Which row each row swaps with, under one turn or mirror:
Z_403: [ -1.6  -3.7  -3.2  -1.3  25.5   7.0  17.6  -7.3  14.0  -7.7  19.9  11.0
   4.7  12.6  -9.4  -7.4 -16.3  27.8  34.3   1.6]
Z_265: [ 22.2   3.9 -19.0   5.8 -14.0  -4.6 -11.2  21.7  -8.4  13.4  -9.7   2.0
 -10.8  30.3 -13.8  12.1  14.1  -7.3  14.1  -7.6]
Z_629: [  0.3  -4.3  -4.5   5.7  19.9   3.3  24.5 -10.1  16.2 -16.3   8.2  10.3
  -7.5  10.0  -8.3   1.5 -12.7  30.0  36.4  -1.6]
Z_332: [-29.5  -5.5  23.7 -18.1   9.2  -5.6  -0.8   2.2   9.6   3.9  -1.4  17.6
   7.2 -12.8  28.8  16.2 -10.2   5.1  -7.6   8.1]
Z_829: [ -1.7  -6.2  27.5  31.2  23.6 -16.2  -2.5   3.3   6.2  -5.8   3.9 -15.3
  -7.5  -2.2  -6.7  -8.4 -12.8 -26.3  -5.8   1.2]
Z_86: [  9.5  21.2 -25.0   4.4   8.9  37.6  -3.5  11.6  16.2   3.2   0.7 -12.2
   5.2  22.8  -3.4 -17.9  -4.4  24.1 -12.1  -3.8]
Z_87: [ 12.7  -6.0 -18.1  -4.9   0.9  -9.0   6.8 -19.6  19.3  -7.6  -0.8   3.5
 -36.1  21.7 -22.6   5.2   2.2  21.6  -9.3   7.2]
Z_368: [  4.7  16.7 -13.1  15.2  28.0   8.3  22.2  -1.6 -10.9  -9.3   6.5 -23.1
  -7.9  -0.9  10.7   1.8  -0.1  20.9  28.0  12.8]
Z_775: [ 12.3 -16.2   2.1 -11.2   5.0   3.1   2.7  -6.9  14.9  -8.9 -14.6   8.5
 -39.6  26.4 -18.9   1.1   3.4   4.8 -24.8  11.8]
Z_793: [ -7.0  31.1 -13.3  10.0   0.1  13.0  -5.1   0.8   6.6   3.0   7.6  -8.9
 -10.2   5.9  26.7 -10.9 -34.4   1.2  11.1 -19.6]
Z_50: [ 10.0  30.5 -19.2  15.6  27.4   5.3   8.9  -2.7  -9.8 -12.3  -3.9 -25.3
  -8.9   3.1   7.8   0.3  -3.7  22.1  21.2  16.9]
Z_830: [ -8.0 -14.0   2.7  -7.7  -4.4  21.5  -6.1 -41.4 -31.4   5.6   5.4  11.4
  -2.4  -1.4 -21.1  15.3 -10.4   3.9   7.5   2.6]
Z_270: [ -3.7  -6.3  27.6  25.5  24.7 -17.0   2.8   3.6  20.0 -10.3  -6.2  -9.8
  -9.8  -9.0   4.4 -12.8  -2.8 -20.6  -3.6   0.2]
Z_7: [ -5.1   9.9  13.6 -17.0   1.5  16.8 -15.4   8.0   1.8   8.1   9.3  11.5
  -2.2  12.1  16.8 -14.1 -37.4 -13.0   9.1 -27.3]
Z_963: [  8.2  13.9  -2.7 -13.2  17.2   4.3 -15.3  -2.5 -11.7   4.9 -16.9 -19.3
  -7.0 -17.0   1.0  12.2  24.6   4.2 -28.4  15.8]
Z_564: [ -4.5 -19.2  -6.2   8.6 -15.0   4.5  -2.2 -20.0  11.0   6.6   4.8   6.0
  28.4  -2.8 -32.7   1.8  16.4 -10.9   1.4  -0.3]
Z_887: [-12.5  -3.5  18.7  -2.7  17.4  -6.5  -1.3  34.5  22.2  -1.9  -6.7   6.5
   8.9   6.2  22.8  19.8  -4.5   5.3  -1.1   4.9]
Z_175: [  2.1  -2.3  23.3  18.5  18.2 -10.6  15.1 -20.6  22.4 -26.8 -13.1  -9.3
 -11.2 -10.4  17.8  -5.2  -5.8 -15.2 -11.4   0.7]
Z_323: [  1.9 -22.0 -16.0 -11.1 -14.5  18.7  -5.0 -31.0 -19.0  -7.5  -4.8  11.8
 -11.1  11.7 -14.5  26.8   2.3  -2.0   7.9  -2.5]
Z_49: [-15.5  -0.7   3.6  27.6 -24.7  11.3  -0.2  -3.6  -6.7   1.4 -11.7   2.7
  27.8  13.2   3.2   0.5   5.2 -34.9  11.7  -2.9]
Z_486: [ 15.2   4.6   4.1 -12.0  21.1   0.7 -21.4   0.0 -16.4   3.8 -11.9 -21.2
  -0.4 -15.0  -4.2  11.3  25.4   1.2 -25.9  14.1]
Z_32: [ 12.1  24.5 -18.3   4.9   4.1  36.5  -8.8  15.4  10.6  -4.0   2.1 -13.4
  13.7  20.7   0.0 -17.2   1.4  20.5 -15.9  -5.4]
Z_297: [-31.3  -9.8  22.2 -13.5  -1.1  -5.7   2.5 -19.1  13.5   0.4   2.7  19.9
   2.1 -13.5  19.6  11.7 -13.7  -0.1  -5.8  10.2]
Z_871: [ 18.4   1.6 -15.2 -11.0 -18.1   5.5  -3.4  16.3  -2.5   2.9 -17.5  11.1
 -12.5  32.8  -1.1  20.6  13.5 -10.2  19.0  -8.4]
Z_779: [ -5.2  -2.0  10.1 -14.3  17.7   5.6  12.6  -5.7  15.4  -9.9  21.3  19.9
   4.3  13.5  -1.2 -16.0 -20.8  22.9  31.3  -4.3]
Z_611: [ 10.5   2.1  13.3 -10.3  -1.3  14.7 -14.2  -4.3  -9.8  -5.4 -24.3   2.6
 -29.3  29.4   1.8   0.0  -4.8 -16.9 -35.6  17.3]
Z_855: [ -3.9  -6.7   8.5  33.2  13.5   2.1 -11.2  -5.4 -28.9  10.5   8.2 -15.8
   9.0  -6.4 -24.9   1.7 -15.2 -22.4   9.9   8.9]
Z_872: [ -4.7  25.0   3.3   0.2  -1.8  11.4 -13.5   0.6  -4.8   6.6   5.7   0.4
  -1.7   6.4  31.8 -11.2 -36.4 -12.2   8.4 -22.8]
Z_839: [  6.3 -15.9  -4.6 -16.8   2.0  -0.5   2.4  -8.6  19.3  -2.3  -8.2  10.9
 -29.9  19.9 -20.9   6.3   7.6  18.8 -20.0  18.2]
Z_121: [  1.2  -0.8  25.6  24.0  27.1 -15.8   3.3   1.5  16.4 -23.7  -8.2 -15.2
  -8.7  -5.7  13.1 -10.0  -4.7 -19.5  -5.3  -2.9]
Z_942: [ -4.4 -20.7  -2.7 -12.4  -2.3  -2.3  -4.2 -11.4   5.9   9.4  -3.2   5.5
  25.7 -12.4 -27.0  13.4  28.1  -6.6  -9.6   9.3]
Z_126: [-30.3  -1.5  14.7 -11.9  -6.2 -15.5  -4.7 -24.5   0.5   9.6  16.2  16.8
  10.5 -16.9   8.5   9.9 -15.7   1.4   1.5   5.4]
Z_355: [ -5.7 -17.2 -10.6  -2.7  -8.0  21.3  -1.3 -43.6 -29.6   0.7   0.1   9.1
  -5.8   6.0 -13.4  20.2  -7.7  -8.5  11.7   3.2]
Z_581: [ -0.3  16.3 -17.3  -0.8  -0.3  22.6  12.9 -33.2  30.4 -18.8   1.9  -7.1
   5.3  -5.7   8.4 -15.0  -4.2  18.7  -2.0  -5.0]
Z_106: [ -5.4 -14.1  28.4  32.9  19.6  -9.6  -3.2   1.9  -5.1   0.3   3.0 -16.0
  -3.9  -5.0  -3.7  -5.4  -9.8 -33.5  -6.0  -2.8]
Z_386: [ 11.4  -1.9   5.5 -17.6  20.7  -1.4 -13.7   2.2  -3.4   9.3  -4.8  -9.9
  12.5 -13.9 -20.9   8.0  27.3   7.7 -28.2  13.3]
Z_999: [ -1.8 -23.5 -12.9  -6.5 -10.2  24.8  -7.4 -36.8 -26.7  -2.5  -1.6   6.9
   0.7   6.0 -16.0  24.1   0.1  -6.0   7.6  -0.2]
Z_763: [ 19.2   7.1 -17.2  -1.9 -18.6  -3.8 -11.8  22.9 -12.0  11.0 -11.5  10.2
 -12.4  28.3  -7.8  17.7  10.3 -13.4  10.7  -8.8]
Z_55: [ 23.0  -2.2  -9.3 -13.9 -21.7   6.5  -7.9  11.1 -14.8   3.7 -15.0  10.5
 -22.9  26.7  -3.8  22.7   5.2 -11.4  20.1  -7.8]
Z_208: [ -0.5  28.7 -25.3   5.7  -1.5  37.7  -8.2  -6.2  15.1  -3.1   5.1 -16.6
   4.3  15.7  -0.2 -16.3  -2.4  20.7 -14.0  -7.7]
Z_463: [ 11.3   8.1 -15.2   9.9 -18.9  -5.5 -10.5  13.3 -17.0  22.8  -2.1   3.7
  -1.9  22.1 -25.0   5.7  13.7 -18.0  15.1  -3.6]
Z_221: [ -2.9 -12.7   5.9  21.0  14.6  10.5  -2.6 -13.0 -37.9  12.4  13.4 -17.5
  -4.8  -4.2 -25.5  -0.3  -9.7 -14.6   7.2   5.3]
Z_66: [ 11.5  26.7 -10.2  -8.7  18.9   0.0  -7.0   2.4 -14.6   2.8 -11.8 -25.0
  -5.2  -8.9  11.0  19.3  23.5   9.9 -14.3  19.7]
Z_260: [ -0.8  -0.5   4.6  -5.4  23.3   6.1  16.3  -7.3  20.6 -16.1  17.1  12.7
   5.0  11.8  -3.8 -16.4 -15.5  24.4  36.4  -1.1]
Z_296: [ -2.1  26.6   4.6  -5.0   0.2   9.4 -12.9  12.5  -0.7   4.6   7.6   8.4
  -5.1   6.2  25.4 -13.7 -37.4 -11.5   4.2 -22.1]
Z_133: [-10.4  -0.7   7.6  31.3 -25.0  15.1  -0.1  -0.5  -6.2  -7.3  -7.7   3.3
  28.1  13.3   1.8  -2.7   1.1 -31.2   3.7  -5.4]
Z_44: [-24.6  -0.5   2.2  28.5 -23.8   6.9  -1.2  -2.7   3.6   1.4  -1.7   0.6
  30.7  13.4 -14.1  -2.0  12.2 -24.8  10.4  -3.0]
Z_416: [ -0.5  11.8  -0.5  -1.8  14.9   8.5  15.7 -27.5  36.9 -28.2  -3.8  -4.6
  -8.6  -4.0  10.2 -17.8 -10.0   5.6 -10.8  -3.0]
Z_757: [ 17.6  26.7  -8.8  -3.4  27.2   3.2  -0.5   6.1 -13.0  -1.6 -11.4 -25.6
  -7.4  -2.2  11.8   4.9  20.5  15.1  -8.2  17.4]
Z_948: [  0.8   9.2  18.4 -19.3   2.2  11.1 -11.1  11.1   0.6   5.2  11.3  10.5
  -7.7   9.7  18.0  -8.9 -37.5  -5.6  20.5 -22.4]

Z_775 pairs with Z_332
Z_265 pairs with Z_872
Z_106 pairs with Z_757
Z_564 pairs with Z_581
Z_463 pairs with Z_793
Z_175 pairs with Z_386
Z_50 pairs with Z_855
Z_368 pairs with Z_221
Z_416 pairs with Z_942
Z_839 pairs with Z_297
Z_126 pairs with Z_87

